Where one turn sends some rows of the set: a few examples, then the rows asked
Nosi: [-26  12   7  30  16  -1  18  -8 -16  -9 -29   3   3   4   5  10 -16  -2
  -1  -1  -3  -7]
fusu: [-13  27  13  -3  -4   3  14  31 -13  10  10  12  21   9   0   2 -29   6
  15 -16   2 -29]
Rik: [ 13  23  13  -3  22   0   6  24  19   0  22  16 -15  15  10 -10   2   2
  10   8  -2  -4]
pur: [-16   0 -10   3  31 -23  14   1  17  -4  10  -1   5 -10 -15   4  -3 -15
  16  26  20 -36]
rufet: [-18  -5   1  40  18  12  11   7  -8 -21  -2  19  11  -6 -10   9 -13 -25
  14 -25   7 -28]
zuvin: [-16  17  11  12  -3  -4  12  37  12 -29  16  22  13  13 -11  -4  -8  21
   8 -11  24 -21]
nuta: [-11 -21   0  28  -2  12   3  24   7  -7 -11  26  -8 -22 -12   2  13  -2
  16 -12  16 -41]
Bam: [ -7  20 -25  18  17   7   3   0  -1 -23  15   3   0   6 -15  25   6  -4
  18  13  24 -24]
zure: [  0 -17  -8  26  -4   5  15   8  12   9   4  25  18  -1  10 -19   9  -4
   7 -21 -10 -12]
ribup: [  6  -1  19  29   1 -20  11  -1  18  17   4  15  -8   3  -5   3  12  19
   5 -27  -3 -35]
kir: [ -6  17 -12   0  10  14   3   0 -11  -6   4 -15   9  -1  -3  22  -2 -10
   3  25  -5 -39]
dulam: [ -9  14   0  -9   5 -34  18  31   5 -15 -16  16  13  11   4 -13 -16  16
   6  -4  16 -28]
naba: [-12   9  16  18   3  -8  10   6  -1   6 -32   9 -21 -20  -8   3   7  15
  11  10  -1 -33]
gifem: [  0  13  32  17   6   4  -5  19  -9  -1 -10  30 -12  -1 -23  -2 -18  12
  -9 -12  14 -20]
Lepap: [ 13   4  14   7  12  -7  -3  56  26   0  17   0  15   4  -1   5   3  -2
   7   8  -6 -12]
sesu: [ -8   7  23   1  24 -15  27  -7  25   0  13  12   7 -18   2   2  -8 -31
   8   4  -2 -12]
Tefat: [ 15  10   7  13   9  -1  18 -12  23  10  20   7 -11   6 -12  12  22   5
  16 -24  13 -26]
vulu: [-13  -4  38  33  -3 -17  10  16  12  14  -7   5   5  11  12  27   8  -2
   6  -3  -1  -6]
giko: [ 21  11   0  12  18 -13   3  30   8  -2   5 -10  19  28   7 -12   2   1
  23  -6   1   1]
nomo: [  8   5  14   0  33 -17  -2  31  18  11  28   5  -3  17  10  -2 -17  -8
  19 -17  11 -20]
vem: [ -6  11  28  -1 -12   4  18  31  -4  -1  -1  17   6  19   9 -19  -7   3
  29   6  18 -33]
sige: [ -7  -9  17  21  -1 -16  12  12  20  11  -9 -19   9   5   5  21  16  -4
  18   3  21   5]
bazi: [-11   5  23  21   9 -16  23   4  13 -10   7  34   7  -8   7  -1   1 -26
   7  -7 -10   1]
futuz: [  8 -10 -19  11   1  17  19   6  24   3   4   3  28   1   4   5  16  -6
  -7  -7  -6  -7]
Ratul: [ -1  21 -20  13  22  -1  14  -2   5 -16  21   5  -6   9 -21  20  16  -1
  16  10  24 -21]
kugo: [ -2  -2  24  32   7   2   3  27 -14  -8 -25  29  11  16 -12  -7 -13   5
   4   6  23  -3]
suk: [-12  -4 -16   5  23 -18   3   7  10  -8  -2  -6   1 -12  -8   4  -7  -5
  14  34  17 -42]
Vivi: [ -3   7  -9  -6   4  20   3   8  -1   1  10 -18  13   1  -4  17   4 -12
  -5  23  -2 -31]
tusum: [ -6  -7   1  10  -1   4   1   7  -9  -1  13 -29   4   2   0   2  10 -18
  31  16  28 -17]
bunir: [ -3  -3   0  17   2   9  -3   5 -10  -7  11 -17  -1  -6 -10   0   4 -16
  38  21  28 -29]
fid: [  6 -11   5  19   6   1  -3  33 -10   9 -22  30  12   1 -15  -3 -20   8
  -7  -9  11 -22]
Lef: [  5  -7  26  11  13  -4  -2  14 -16  -9 -17  33  -1   1  -7 -18 -26 -13
   1 -16  16 -21]

Rik turns into giko
nuta turns into naba
ribup turns into vulu
And these:
fusu turns into zuvin
Bam turns into bunir
tusum turns into pur
kugo turns into Lef
Tefat turns into sige

Where one turn sends some rows of the set: a few examples, then the rows asked
leta: [ 22 -45  16  12  18  24  17  -6   7   8 -31 -19  29 -15   3  11 -16 -22
   2]
nuf: [ 21  -9  19  49  11  17  42  25  17   7 -16 -30  25 -17 -10   1  -5  -5
  30]
dozov: [-18  12  18  21  -4   9  10   7  16 -18 -27 -35  47 -23 -11  -9 -11  -4
  30]
zumuz: [  0 -26  21   5  -8  -5  28  -8   3 -13  -5 -10   4  -4 -28   6  -6  -5
   4]
putu: [  5  -8  35  36  34  13   6 -10  -8  10 -13 -35  24 -27  -2  -6 -31 -10
  12]
rubo: [  7 -12  21  40  16  -9  52  13  23   2 -22 -30  40 -29  -3   9   5  -3
  27]
fotob: [-36 -13  21 -21  16  19  42   5  19  12  -5 -27  24 -17 -17   7 -13 -12
  16]
los: [-10  -4  21  31  15   6  11 -31   5  -6 -42 -27  36 -25 -10  18   2  -8
  17]
Nir: [-24 -32  -4  10  10  12  28   0  16  17 -38  -3  29 -32 -18 -14 -15  -1
 -10]
mav: [-32  -4  18   8  24   2  22  -5   8  -7 -31 -25  39 -25   5 -22 -24   9
  30]
gerap: [-14   0  15  24  17  11   8  12   8   3  -7 -39  49 -36 -20 -19 -22  -2
  34]
niv: [ -4   2   9  30  15  12  26  31  35  29 -29 -32  32 -15  -6   3  -7 -24
  13]
gonef: [  9 -18   2  34  19  11  36 -14  21   1 -23 -46  24 -16  -6  -1  19 -17
 -12]
sufu: [-10 -32  21   6  11 -14  31   2  -9   6   5 -14  13 -16 -32   3  -9  -8
   3]
reg: [  6 -42  18   8  22  10  25  -2  -1  10 -40 -19  38 -16   6  16  -7 -26
  -2]
mos: [-19  -5  23 -10   7   9  42  -1  34 -11  -7 -27  18 -23 -33  -1 -11 -20
  14]
labot: [-11 -40  14  22   9  15  43  10 -14  15 -19 -16  34 -29   2 -10 -14  19
   3]
rifi: [-10 -14  20   5  13 -16  36  -2  21   9   4 -33  17   2  -2  25   7  -2
  21]
Rit: [  3  -3   6  25  15   6  25  14  57  18 -22 -32  34 -23  -3   3 -10 -16
  16]
Som: [-24  -2   7  18  15  33  12  -3   3  -3 -30 -21  27 -15 -12 -21 -21   9
  38]
pimir: [  0 -10  19  13  11   9  27  10   8  20  11 -33   4  10 -11  16  -1  -5
  24]
Mudis: [-22  -7  25 -18   3  33  35   4  27   2  -4 -26  11  -6 -15   0 -21 -11
  14]
Vupip: [ 11 -18  10  35  28   9  35   0   8  11 -13 -50  21 -16   1 -11   5 -21
 -17]
migu: [-21  -2  32  28  26  -5  15 -12 -14   9 -28 -41  39 -26   6   4 -10  -5
  -1]
vofe: [ -2 -34  13  22 -12  21  38  -5   5  -7 -30 -12  29 -19   5  -2 -10  24
   5]
magep: [-21  -1  27  -5  12  18  39  16  16   2  -2 -28  14 -20 -38  -7 -15 -26
  11]
pato: [-12 -25   9  12   0  17  23   6  21   6 -37  -5  20 -22  -6 -23 -27  -2
 -15]
nat: [  7  -9  17  35  13  30   0 -32   8   2 -17 -36  24 -21  -9   2 -13   3
  15]

mav turns into dozov
leta turns into Vupip
zumuz turns into pimir
And these:
mos turns into Mudis
los turns into nat
Nir turns into Rit
rubo turns into vofe

Where one turn sends some rows of the set: a few examples, then the rows asked
dezem: [-10  -9 -18  -3  -5   1  13  -6   6  -6   6   5  -3   7  12   6 -10   1
 -16 -21  24  14   4 -11   8 -22  -9   1  16 -10  -5  29  21   5   4  -2
  -1]
gava: [-32  -2 -20 -20   0 -14   4 -15  26   5 -36  -1  -4  -5  -5 -17   1  -1
   8  -3 -15  -1  18 -14 -11  -1  23  13  13 -17  -5   0 -12  28 -15  17
   9]
Nes: [-16   2  -6 -21 -12  18  32   1  -3  22  -4  -5   3 -11  12  -6  -7  -4
   7 -27   4   9  16 -12   9  18  12  35  -8  12   4   9  20  18 -14   4
  -7]
Piz: [-15   8  15 -14  -9   2  -5 -13  19  14 -40  12  -5  -3  12  -5  17  -5
   6  21   3  -7  -5  -2   5 -12  22  10  11  -9  11  -2  19  38  -3  32
  17]
kuzo: [-22  10 -20  -4  -3 -10  19 -24  30 -23 -12  -2  15  13  -2   9   4   4
   0 -32  -7   1  23  -2  -2 -10  23  13  15  18   4   1  -3 -13  -8  -5
  23]
lubud: [ 26  36   8  10 -10  -9 -15  -8  14  -8 -23  -2   0 -15  15   8  20 -13
  21 -14   6  29   7  14   3  12   4  33   1   8  -2  15  32  -3 -29  15
  -7]
peko: [-16  11 -20 -18 -11  26   2   7   8   0 -20  -9  -2 -23  21  15   9  -1
   7   7 -21  11  24   7 -15  12   2   2 -11  21   3 -21  -6  24 -16  31
   0]
zubuv: [ 15  30 -18  -4   3  10  -9 -11  17 -28 -10  -4 -14   8 -15  13   1 -11
  -9  -6   4  36  19  21   3  -4  -3   4  -2   1  23  14  13  -4  -5   9
 -23]
somuk: [-10   3  19  -8   3   7  -7  -8  14  14 -27   1  -5 -17   1   7  13 -22
  -5  29 -12  -2   7  -1 -17  -1  20  17   9  -9  16   7  19  33  -2  19
  21]
vis: [ -7  18  -5 -23  22  10 -15   8 -20 -21 -15 -10  21 -24   4  -7  -4   4
  20  -6  -9  10  -4   6  -5  15  -8   6  30   2   4  -8   3   3  -1  12
  11]
veg: [-24  -8 -31  -9  -2  -5  12 -19  19 -18 -18 -19   6  -5 -13   5  -6 -10
  -5 -33  -5   6  22  -7  -8  -3  35  24   3   7  -9  -5  -3   0 -17  -9
  20]
lum: [-20   6 -21 -12  -9 -19   7 -21  25  19 -22   9   6  -5   3 -19   0 -10
   2  -2 -24  -4  20  -8 -16  -3  32  25  13 -14  15   5   1   5  -9   6
  -4]
zumi: [ 13  11 -20  -7 -11   9 -10  -7 -13   0 -17  -7  -2   1  21  -6  20   0
  39  -4   3  10  -5  12   4   6  16   6  39  -5  -3  17  15 -15 -13  37
  -3]
rusi: [  3  12   9 -10 -16   8  -7  -5   5   2 -25   3  -8   1  20  23  20  -5
 -23   9  21  -2  -5   9  10 -31  21  29  11  18   7 -22  33  12   0  22
  11]
dafes: [ -4   5  -1   1 -16 -30 -30  -2   5 -20 -22   0   9 -14   5  -2   6  -4
   1  -8  15  13   0   2   5 -34 -11   9  -6  -3 -12 -10  39   2 -14  -9
  19]
kav: [ -3   9  13   8  -9  17 -15   2 -22  -6 -20  -6  12  -7  24  24   6 -12
  24  -3  -3  29   6   4   5 -20  -9  30  22 -15  -6  16   9  15  -6  -8
 -15]
Fud: [  7  -8 -18   7 -16   7   9 -13   4 -33  -8  -9  -2   0  15  20   5 -18
 -27 -17  16   6   7   2   2 -22  34  35   5  26  -5 -18  16  -4  -6  -3
  11]
gidu: [  5   5   1   2 -17  21  -2 -14 -14  -4  -7 -15 -24   7  13   9  19  -6
  15 -32  -4  28  27  26  22   8 -12  15  26   7   4  -1  12  14  -3  -3
  -2]
gog: [  1  24  -8  -4  -7   3 -20   5 -15   2  -9 -19  32  10   3  -1  -4   7
  26  18  -3   6   9  -1   8 -19  16   8  -2 -29   0   2  20  -1  -1   3
 -18]
dapo: [  5  -2   0  10  -5  -8  15   6  -2 -43 -24   2  -6   4  23  12  14 -12
  -5 -20  19   5   5  -1   3 -23  32  32   4  22  -2 -22   2  -3 -17  -2
  19]
Gam: [  5  28 -24  -3  -7  -3  -7 -12 -10 -12  -5  -2 -24  -8  31 -17  19   7
   4 -21   9  25  31  18   1  23  12  10  -8   0  19 -14   4   8 -26 -11
   4]
rar: [  7  -3  12 -16  -5  10  -3  13 -12   1 -28 -13 -27  11   0  19  24 -11
 -12  11  15  -1   7  11   6 -28  29  20  14   6   8 -22  25   6  -4  26
  14]
lasef: [  3  35 -20  -7   0   4 -12 -17   2 -27   4 -15  16   4   6 -14  14  18
  11  24   7   6  23  -5 -10  14   2  -4 -11  -5   9   2  10   8 -17  -3
  10]
roli: [ -1  14 -16 -23   4  11   0  -6 -24 -27 -15  -3   5  -6 -16 -28  -7 -14
  14  -5   7  23   2   4   8   6  14  30  -4  -6  36  -1  11   3  -9 -14
 -15]
sorus: [ -5  -6 -26  -8 -42   8 -19 -15  -3 -19 -29  -8  -9   0   3  -8  30  -9
  31  22  -1   7   6  12   0 -21  15   2 -12   6   8 -16  22   6 -21  21
  12]

lubud turns into zubuv
Piz turns into rusi
lum turns into somuk
And these:
dezem turns into Nes
gidu turns into Gam

Where one turn sends some rows of the set: a few examples, then the rows asked
ses: [  9  11  -1  26 -17 -13  12  -2   2   4  -3  15]
fop: [  1  -7  -2   7 -17  -9  -4   0  -1  -5 -28  -8]
mut: [ -5 -12  -1  17 -20  -8  -3  -4   3 -12 -24  -7]
Kogus: [-11 -19 -19  11  14   0  14 -32   9  10   3 -18]
Muku: [ -7 -14 -23  32  16  -7 -21  16  26  -8   5   8]
Bapo: [-11  -8  11  28   9  15 -10  11  -3   2 -11  -1]
dagiv: [-17  -7 -38  21  10  15   7   5  24  26   8  -2]
Vug: [-21  -1 -26  24  17   0   3  24  -1 -22   9   8]
bikov: [ -4 -17  -3   5 -21  -5  19   3   1   9  -6  20]
zag: [-24  -5 -14   6  23  13  28  -8  17 -18   7  -4]
Zopu: [ -7   3 -10  18 -20   7  19  -6  16  11 -10  22]
kimo: [-20  -7 -23  33  -3  -8  24   5  28  -3   1 -25]
gevum: [-23   6 -17  18  11 -11  25   4   9  -9 -15 -27]
sesa: [ -3 -24 -34  15  11 -12  -8  17  -1 -21  -4 -15]
pavuz: [  3  13 -12  -4   0  14   7   4  24 -16  12 -20]
mopot: [-19   3 -31  13  26  -2  25 -11  15  -1  20  -1]
zilal: [ -1  11 -16   0  -7  26   3 -15  15   8  10  -2]
nufe: [  0   2 -23  27  -3  -3 -10  -8   4 -17 -20  20]
vili: [-30   4  -4  -4   0  -9  17  10  22 -13  -6   7]
Lon: [  6   7 -28  22   7  -8  30  10  29  -5 -23   4]
pomov: [-10  -9 -22  10  36 -16   6  14 -12   5  -3   5]
feti: [  6 -27 -29  -3   0   2   3  16  -5  -7  12 -18]
pafed: [-26   2 -20   5   8  -7  28   9   8  -7 -16 -26]
lona: [ 24 -14   2  13  -4  -6  23  18  20  -2   1  -3]
zurez: [ -5 -10 -35  16   3  -4  34   4  24   0 -25   6]
Muri: [ -9  19 -23   1  30   5  19 -11   6   0  -1  -9]
pira: [ 14   0  -2  15   0   4  -7 -10  11  10 -24 -19]
tufi: [  0  -2 -10  21  22   5   9  20  38  17  11  -6]
vapur: [ 11 -29 -26  23  -2  -4  13  -8   9  14  18  12]
dip: [ -4 -18 -35   5  18  -7 -21  17  13  14  -4   7]
dosez: [-13 -15 -20   2   8 -23  -2  -8   9 -16  24  -5]
resu: [-14  -7  -3  16   4  19 -12  11 -12  12 -15   0]
val: [  6 -19  -7  -3   7  -6  -1   5   7  -9 -24  23]
voza: [ -5   2 -26  -6   6 -23  -8  -4   5 -11  21  -7]
perok: [  4 -20 -16  23  20   0 -25   3   8   7   8  14]
Mive: [  4 -16 -31  17  17 -17 -11  16  -3 -16  -7 -17]
Katiz: [ -4 -31  -3  21  23  -6  -1  11  22  18   0 -15]
tavi: [ 26   0 -21  12  -6   2   6  14  16   4  21   8]
naf: [-10   7 -24  -3  28  -1  25   4  19  -3  20  -2]
kan: [ -8 -23  -7  13 -17  22   0  -5  17  -8 -16 -13]
zanar: [-11   4 -36  22  -6  16 -14  19  15   8   5 -13]
deza: [ 14 -12 -22  33  10 -11  -3   0  -3  -9  15 -22]
rifa: [  4 -11 -38  27 -19   1  16  -9  -1  13  -2  -1]
rezi: [-26  16 -16  13   9 -22  11 -14   8   7 -12   3]
Karad: [  4   2   3  13  -8  -3  21  -2  19  17 -13  19]
baga: [  1 -12   8  11  11  11  11 -22  23   9  10  -2]
tes: [ -7   1 -25  -1   5 -11  23  16  20  18 -10 -28]
Dise: [  1 -15 -22  12  10  10 -26  15  11   1  11  15]

baga turns into tufi
Zopu turns into mopot
And these:
sesa turns into mut
lona turns into pavuz
Vug turns into nufe
feti turns into kan
resu turns into zurez
Muri turns into dip

Where one turn sends some rows of the set: a few examples, then the rows asked
modad: [  7  16 -13 -12 -19   3  26 -12 -17  -5  20  29]
nen: [ 12   3  20  -9 -11 -22 -12   5   0  -8  -8  34]
Zon: [  8   9  23   3 -16 -24 -17   9   2   2  -7  19]
Bon: [ -1   5 -18  13 -10 -18  31 -15   8  13 -10   5]
raz: [  1   6 -16   3 -15   4   1   3 -13  -5  35  19]
Gevef: [  4  -2  -9   7  -4  -9   3  -8 -24  20  26  -7]
pul: [  8 -14 -28   1  -7   4  18  -7  20   0  -9  14]
dok: [ 12  25  -3  -9 -24   9  15  -9 -23   2  21  10]
peg: [  0 -11 -31   5  -8  10  14  -2  10  -9   3  29]
Pazu: [ -5   7 -11   7  -5   5   0  -6 -27  10  27   8]
Nuse: [ 16 -12 -21   0  -4  -6  12 -11  23  12  -6  -6]
Dimo: [ -4  -1 -27   5 -13  11   8   1  -3  -9  20  31]
paled: [ -3   1  17   6  -2 -25   4  18   0  -1  -6 -14]
lapig: [  8   6  24  -2 -20 -18 -19  10  -2  -4  -9  24]
Kip: [  3  12 -12  17 -15 -12  20 -16   5  23  -6 -10]
tonum: [  2   3  11 -13  -4  -1  14  16  -6 -26  -7  25]
duris: [  7   4  16   0  -6 -31 -11   5   9   2 -14  21]
lavu: [  4  11 -20  -3 -12  -8  37 -13  -5  -5   8  33]
zis: [-13   8 -16   0  -8  15   3  -8 -18   0  18  20]
lenu: [ -4   5  23   5 -10 -12  -3  20  -8  -4   2 -11]
Zume: [ 17   0 -11   1  -9 -11   0  -2   1  15  30 -13]
Filuf: [ 11   4  16  -6  -6 -24  -7   5   6  -6 -11  34]
gaten: [ 13   5  22  -6 -19 -18 -14   8   1  -5  -6  28]
mas: [-12   3 -22  -4 -11  19  12 -14  -2  -2   5  26]
bur: [ -1   5  17 -11 -14   4   0  21 -15 -22   1  16]
bes: [ -3  -5   8  -6   9 -26  19  12  11 -13 -17   8]
vik: [ -1   7 -23   5  -6 -14  36 -18   5   2  -3  24]
gisan: [ 13  22   1   1 -29   6   9  -8 -18  12  17  -5]
bezu: [  9   1  18  -5  -6 -30  -9   3   9  -3 -13  30]
mov: [ 11 -14  -7   2  -6 -17  15 -13 -12  25  18 -14]
kufu: [  7  19  -4  11 -23  -5  12 -11  -6  21   5 -17]
rutal: [ -3   8  20  -2 -13  -2  -6  22 -16 -14   4   0]
Bano: [ -3  -5  10   3   6 -30  14  14   6  -4 -14  -7]
rig: [  0  -4   7 -14   3 -14  23  13   4 -22 -14  22]
lezu: [ 12 -17 -12  -6 -12 -15  23 -17   3  20   4  -7]
Somi: [ -7 -10 -23 -12 -14   9  23 -20  11   1  -4  17]
Loder: [ 19  -7 -15   0  -5 -11   7  -7  13  18  13 -19]
mebed: [  3 -16 -17 -13 -12  -4  28 -22  15   7  -6   4]
redi: [  9   5 -11   1 -12  -3  -5   4 -13   7  40   0]
gel: [  5   6  22   4 -13 -30 -16   8   7   3 -10  19]

kufu turns into vik
rig turns into rutal
Loder turns into peg
And these:
Somi turns into Pazu

